Where one turn sends some rows of the set: a few examples, then the rows asked
k400: [ -9   8   0  14  -1  20  40 -26 -23  22   0   3 -35  -9   6 -11  22  15
  12  -7   2 -10 -26 -29  -8  11  -8  17  -1  -6  23 -25   3  19 -18 -17
  -7]
k736: [-23   3  -9  16 -13  20  25  -9 -12  24  24  13 -30  13   6  -9   5  10
   9  -9  -6  14  11 -33 -49  17   8  11 -21 -12  46   5 -12  24  -9   0
  12]
k343: [-20  14  16   6  12  13  -1  10 -30  -6  14 -10 -10  10 -44 -19  20  13
 -13 -26   3  23  31 -32 -11  21  14  50 -28   9  26  -2  13   8   3   1
  10]
k284: [-37   9  -9   4 -11  28  29 -13   4  26  16  13 -35  28   2 -10   8   4
  13  -7   9  12  13 -25 -55  13  -1   6 -21  -7  33 -11   2  19  -2   3
   3]
k253: [-17  -1  -1  10  16   4 -13  -2 -39 -11   7 -14 -11   7 -24 -25  26   5
 -15 -12  23  23  17 -18 -20  18  31  50 -37   3  28  -7  13  -3  -2   3
   7]
k786: [-26   5   0   8  16  16  -9   8 -36   4  10 -13  -6   1 -29  -8  18  17
 -15 -22   9  22  33 -21 -19  17  17  55 -34  -4  21 -11  -2  -1  -1   8
  18]
k430: [-13   3   4  19 -12  23 -10 -19   7 -12  -6  -3 -32   5  -8  12  14  13
  -1 -20  42  22  22  18  17  12  19  10 -31  28  18   8  10  19 -11  -8
   3]
k660: [ -1  21  33   1  -4  -3 -25   2   2  18 -18  15   3  -9  -5 -24   1   5
  -2 -15   4   9  28  12 -18  13   3   0   6   9  30 -10  -2  27 -23  -1
 -12]
k958: [  1  14   6  34  18   7  12  -1  -5  27  13 -16 -31  16 -11 -22  16   6
 -26 -26  18 -16   9  -4 -24  -9   7  20 -40 -14  30  17  28  29   1  -5
 -26]
k892: [  2  28  12  22   9   8   6 -10  -4  22   6 -15 -35   8   2 -17  37   8
 -16  -3  10 -18   9  -8 -32  -4   9  19 -26 -11  24  30  25  40  22  -3
 -20]
k235: [ -4  26  31  10   2   0 -34   1   0  21 -26  16 -10 -11 -11 -15  -6  -7
 -17 -20  -4   4  27  -2 -16  12   6   5   1   5  17 -11 -17  11 -20   5
  -8]
k338: [ -9  19  21  18   1   6 -15   0 -19   0   3 -32 -36  18  12 -15   1  12
  13  20   2  10  19 -15 -13   2  -1   4 -14  42   5  -6   6 -20   4 -28
   5]
k631: [-32 -15   5  13  -4   9  -2  16  -1  19  34  -1 -33  36   4 -18   2  16
   9  13  18  10  23 -37 -12   0  22  26 -19  27  16   1 -21  19  -3 -19
  14]
k978: [ -9  14  26  20   4  -4 -30  -1   6   7 -23  18   0 -13 -10 -20 -10  -5
 -25 -13  20 -10  17  -7 -12  22  13  -4  -2   5  20 -13  -6  18 -26 -10
 -13]
k849: [-44  10 -10  25  -6  12  -5   4   3  22   4  -8   6  -4 -12  -2  19  -2
 -16   8  31  -8 -15  -5  -7   2 -23  21   0  -1  17   0  20  -2  -3  11
 -27]
k728: [  0  -2  30  17  15  19   4  -1 -27  16  -4  -2 -32 -10   4  -4 -11  29
   0   9  -9  -5  -2 -10  -8  35 -33  27  -3  27   9 -15  13   3 -23 -10
 -12]
k959: [ -3  25   7  10   2  16  38 -19 -18   9   7  15  -8  -8   6  -9  12  20
   3  -4  10  -9 -29 -30 -13  16 -10  16 -11  -5  22 -34  -7  18 -11 -19
   1]
k49: [-13  10  16  16 -15  18  -7 -23  14   8  -9  -5 -38   6   1  17  27  22
  -1  -1  44  14  23  13  13  -3  26  22 -27  21  13  -3   9  18 -11 -19
  15]
k525: [ 10  -4  29  12  15  18   8  -5 -14  11 -16   3 -42  -4   1  -1   6  32
   1  -5  -1  -4   8 -11  -8  37 -37  15 -13  30  15 -13  -1  -2  -8  -9
 -22]
k669: [-35  10  -6  26  -4  23 -12   3   6  30  12 -11  -3 -10 -16   8  18  17
 -14  15  30 -17  -8  -9   2   2 -27  33   4 -10  13 -13  12  -2   2   4
  -5]
k994: [-22   6   9   2  -7  19  -3 -31  12  12  -8  -5 -24  -1  -2   6  22  32
  -6 -12  40   9  17   9  15  12  30  15 -26  35  20   2  18  11   3 -19
  22]
k757: [ 11  22  18  22   5   9  16  -1   3  33  -4 -17 -36  15  -2 -15  32   1
 -17 -22   4 -13   6  -6 -30 -16  15  23 -30 -20  19  13  20  28   6  -1
 -17]
k301: [-28  -8  15  11  23   2  -3  10   1  18  37   3 -26  27  14 -19   0   7
  16  -2  21   1  32 -34 -18  -6   7  28 -24  22  24   9 -23  15   1 -20
  12]
k616: [-43  18 -15  18   2   7  -7  11   3  28  14 -10 -11  -9 -19 -13  17   9
 -15  11  28 -19   2  -8  12  11 -32  17   7  -7  20 -15  13   5   2   8
   1]
k794: [ -5  10  26   7   4  15  -9   1 -22  17  -1 -20 -36  21  28 -10  -7   4
   0  15  -1   9  25 -15  -1   7   6  -1  -9  42   5  11   0 -13  -2 -22
  -1]

k525 -> k284
k849 -> k253
k669 -> k786
Now find these:
k343 -> k660
k631 -> k728

Where one turn sends some rows of the set: a few examples, then the rows asked
k559: [ 23  -8  -7  65  15  15 -14  25 -39  11  57 -20  24  11  24  15  -6  -3]
k682: [ 28  -6  16  48 -26  48  25   3 -39  14  13  -9   7  10  19   3   3   4]
k349: [ 15  35   0  16   4  29 -17  12 -26 -19  16 -35  14  -1  27  -1  -9  -4]
k308: [ 37 -18  32  64  -9  20  -7   4 -30  12  20 -14  17   6  19   4  -3  10]
k888: [ 25  30  -6  22   5  25 -13  23 -34  -8  11 -27   0  -9  30   4 -13 -16]
k424: [ 31 -10  13  18  -2  31   8  40  -1  20  13 -31  15  21  53  17 -10  13]
k88: [ 15   4  24  33  -7  37  16  12 -13  33  -9  -9  22   3  31   7   5   0]
k732: [ -7   3  28  26 -17  33  31   8 -18 -14  38 -27  29   1   4   8 -18 -11]
k775: [ 16   1  -6  46  35  28  -7  35 -17  19  16 -12  12  16   6  41 -20  -5]
k924: [ 10  15 -18  39  13  43   1  25 -26  25  17 -14  22  22  48  22  11 -12]
k767: [  0   9 -13  29  21  56  20  20 -21   6  27 -19  23  30  -4  29 -13   2]
k764: [ 11  28   3  12  10  27  -2   9 -27 -18  26 -44  28   5  17 -14 -11 -10]
k319: [ 22   3 -24  57   3  43   4  20 -49  15  43 -14  11  20  32  15   2  -7]
k313: [ 36 -12  -3  22  -8  44  26  30 -23  29  21 -30   8  27  39   1 -17  12]
k279: [ -1  13   1  34   8  38  -3  29  -9  -5  31 -23  37  20  48  31  19  -4]
k383: [-12   9   0  27   3  32  16  33 -16  -3  57 -25  45   5  22  20   6  -3]
k803: [ 34   5   5  32  12  10   3  25 -37 -18  30 -42  14  -2  22 -10 -12 -29]
k231: [  6  18  13  31   2  38   7   3 -18  27 -13 -14  12  11  33  11 -17 -18]
k895: [ 42 -20   5  37 -10  35   6  22 -28  12  42 -34   9  30  30   1 -21  27]
k252: [ 16  -9  30  45  -1  12  11  12 -23  38  21 -13  31 -11   4  -5 -14   5]
k813: [ 12  -6 -11  39  20  38  26  37 -28   8  36 -15  13  14  -8  35 -19 -12]
k753: [ 15   3  -3  48  18  47 -10  22 -20 -13  29 -17  11  30   5  45 -10  10]
k203: [ 17 -15   9  48  25  33   9  32 -15 -18  40 -27  24  28   2  39  -9  -5]
k621: [  4   7  38  36  -4  30  -8   4  -2 -18   9 -27  26  16  34  21  -5  -6]
k33: [  7  -2   4  35  42  31   4  28  -5  13  18 -26  36  30   6  30 -13  -6]
k399: [ 31 -12  29  65  -1  10 -15   7 -31  -3  28 -21   6   6  18  13 -26 -10]
k468: [ 13  -4  44  37 -15  28   1  13  -3  -3  11 -18  32   2  27  18  11  12]
k811: [ 21  12   7  21  18  13   3  17 -29 -12  29 -48  30   3  18 -19 -13 -23]
k128: [ 34  16  -5  29   3  18   3  29 -42 -11  22 -31  -1 -10  26  -1 -13 -27]
k733: [ 30 -15  13  30   4  15  -8  30 -14  29  39 -33  22  14  25   2 -30  30]
k612: [  5  -4  26  38   9   4  13  15 -20  26  25 -22  27  -9   5   0 -35 -21]
k477: [  0   0  -3  42  20  10   2  34 -24  23  58 -22  44  -2  15  11 -10  -8]
k821: [  5  -4  33  32 -25  31  27  12 -20   5  36 -16  31  -9   2   4  -2  12]
k652: [ 20   4   5  49 -21  47  16  -1 -46   1  19 -12  -7  12  16  10 -19 -11]
k436: [ 13  -4   8  10 -11  26  17  38 -11  25  43 -30  21   2  18   7 -28  28]
k258: [ 21  -8  17  14 -20  34  13  41  -3  -2  37 -32  16  11  36  23 -11  25]

k279 -> k383
k652 -> k231
k308 -> k682
Now find these:
k128 -> k888
k775 -> k753
k313 -> k424

Where one turn sends some rows of the set: a few examples, then the rows asked
k830: [ 15  20  -2   4  12   4  -2  -8  10   6   0 -21 -19 -23 -13]
k810: [  4  -6 -10 -12   0  14  -6   6 -26  -3 -14  26 -10  16  12]
k251: [  9   7  -1  -8   4  31 -21  14   2  18  10   3  36  12  19]
k105: [ 20  21  18  12 -14   5  13  14   9   9   5   8 -24  -1 -16]
k189: [ 10  -9  -3   1   2  -5  18  10  13 -20  17   7 -22 -18 -13]
k186: [  8   7  -1  17  13   7 -18 -14  19  -2  -6 -23  30  -6  -6]
k288: [ 10   1  -5  11   4   2  11   6  -7  -2  -2  10 -43   0 -13]
k450: [ 20 -25  -9  29  18   3  -4  19  -3 -23  26  -4   3   1  13]
k18: [ 14 -10  14   8   4   6   2  25 -17  11  39  18  16  19  10]
k501: [  6 -10   1  26   6  15  12  11 -14 -11  39  16  -9  20   6]
k793: [  1  -4  -3   9   3   7  34   5   1  -3  20  35 -10   7   4]
k21: [  8  -1  -1  12   7   6 -37   4   3 -23   1 -25  20   4  -1]
k564: [ 10  -4   4  21 -20  33  19   2   4  -8  28   0   1  20  -1]
k676: [ -9  -3  -1   4   6  18   5  12 -13  33  26  18  29  11  -5]
k827: [12  6  3  7  8 22 12  9 -8 13 19 30 18 22 22]
k526: [ -4   8 -18  -8  24   5 -10  24   8  17   7   6  19 -19 -17]
k241: [  7   5 -25   1  12  17   8  10  12  -2  17  -2 -26 -20 -19]
k847: [  3  -3  -5 -10  -1  10 -29  13  12   8 -11 -23  20  -8  15]
k316: [ 10  -1 -13   1   7  16 -13  21  -2  -8 -27   8 -24   3   5]
k594: [ -3   2 -15   8  17  -7  -2   8  14   4   8 -18  -4 -28 -27]
k255: [ -6   9  -1  -1 -14  14 -27 -12  20 -17  16 -19   3   8   5]
k274: [-15  11   4  23  -2 -13   1   2  29  11  11 -14   1 -19  -7]
k671: [  2   4  -1  10  -4  14  14   2  -3  -9  25 -12 -40   1   5]
k385: [ 15  20  14 -20  -8   6 -16 -10  -3  20   2  -5  10  19   1]
k149: [ 0 -3  4  9 -3  4 21 -7  0 32 16 -7 30 14  4]
k681: [ -3   0  -7   3   1   3 -23  -1   4  -8 -30  -2  23   8   8]
k147: [  3  -5  -6  15  19   2 -20  14  -9 -23  24   7  28   9  20]
k884: [  2   8   5  -9  -2  18 -26   7 -14  16 -21   5  18  20   2]
k213: [ 12  -7   1  -3   3 -14 -15  14  13 -16  -5 -22  -9 -22  -1]
k403: [-15 -10  13  17  -2   3  24  14  -5  13  38   7  -5  13   6]
k548: [  4   1  11   1 -11  24 -23  -6   6  -3  -6   4  32  25  -5]
k822: [ -3  -8  -4 -17  -6  26 -16  13  -5  13  10  16  34  12 -11]
k317: [-1  0 23 -6 -9 12  0 14 -8 25 15 25 18 24 -9]
k303: [ 25  14  -4  13  22  -8 -19   6  11 -16   7 -16   8 -13  -6]
k360: [  5 -17 -17  -7  18   6  12  17 -10  22  22  16   9 -17 -16]
k722: [ -4 -11  -9  21   2   7  22  12  -8   7   8  11 -30  12  17]

k303 -> k241
k316 -> k450
Now find these:
k213 -> k189
k671 -> k403
k149 -> k385
k884 -> k21

